One turn moves each row of this set onto another row. After a few examples, where does it send each row asked below?
meda: [ 13   4  10  11 -16  11  15 -15  20   2 -16   5   7]
Nidi: [ -5  14 -16  -7  -1   9  10  -4  24  -3 -12  -3   4]
kuro: [  3   7   9 -10  -2  27  -5  -4 -16  13 -13   6  -5]
rok: [  1   2  -7  17   3  18 -23 -12  -7   6  -5  11  -1]
nas: [ 11   0  -9 -14  -2  18   8 -20  -5  -1  -6  22 -11]
Pabab: [ -1  20   7  14  -5  14  19 -17  -3  -5   8  14   1]
Reg: [-19   9  12   9 -11  11   1  -3  -5   2 -12  -6  13]
Nivu: [-4  4 11 25 -7 14 14 -7 -3 10  7  5 -7]
Gozur: [-17  13 -16  -1  -9  14  -7  -4  18   8   1  20  -1]
Sotor: [ 17   7  -3 -16 -18   5   8 -17   3  -9  -9  10  -9]
Sutet: [  1   7  -5   1 -30   1   2  -7   0   7  -1   5 -23]
rinad: [ -2   7  -9  18  -1  15 -18 -12 -10  12  -2  10   0]
seneg: [ -6  17 -18  -9  -1  17  11  -4  20  -5 -13  -2   3]
bupa: [-12   6  -4   5  -8  11   8  10  11   7   6   9 -20]
reze: [ 18  -1  17  12  -4  12  -2 -13   6  -1 -14  21   0]
kenov: [ -1  17 -18 -12  -6  12  12   0  21  -4  -9  -1   5]
garaz: [-1 17  7  0 10  4 -8  9  1  5 -1 17  7]
fimul: [-10   0   8  21  -9  19  15  -9  -6   8   6   4  -6]
bufe: [  9   9  -2 -15 -16   4   9 -16  -2 -14 -11   9 -10]
lokip: [  0  20 -10   3 -22   9 -22 -11   2  -1   2  13  -9]
Lalor: [ -6  -2   5  24 -10  14  10  -6  -8  11  10   8  -5]
begi: [ -4   2  -3 -12 -11  23  -7   0  -1   0 -21 -14   5]
Fudu: [ -3   8  -8  15   2  18 -19 -17 -12   6  -9  10  -2]
Ruza: [ -4   0   0  -5 -24  -2  -6 -14   4   1  -9  12  19]
Valam: [-10  13 -17  12  -9   3  13 -15  10  -4 -10 -11   6]
Luto: [ 15   0  -1   2   4   8  -4  -9  15   5 -29  11   0]
Rovi: [ 12  11  -6 -18 -18   2   7  -9   3 -14  -8   9  -8]
Linot: [ 11   6   5  23   0  14   1  -3  17   8 -17  -4   2]
dabav: [ -7  20  16 -13  -8   8  13  -7  -6   4 -14   8   4]
nobe: [  7   3  -7 -10  -5  10  12   2   5  28  -8   0  -3]
vip: [ 13   1   6   6 -22  17  -6   5  -1  -1   6 -11   2]
zopo: [  1  -3 -18  10   5  19 -13  -6  -3  -6  -9  -4  -9]

kuro moves to begi
Pabab moves to nas
Now these:
Rovi moves to rinad
Ruza moves to garaz
Nidi moves to Nivu
reze moves to Luto
lokip moves to Gozur
bufe moves to Fudu

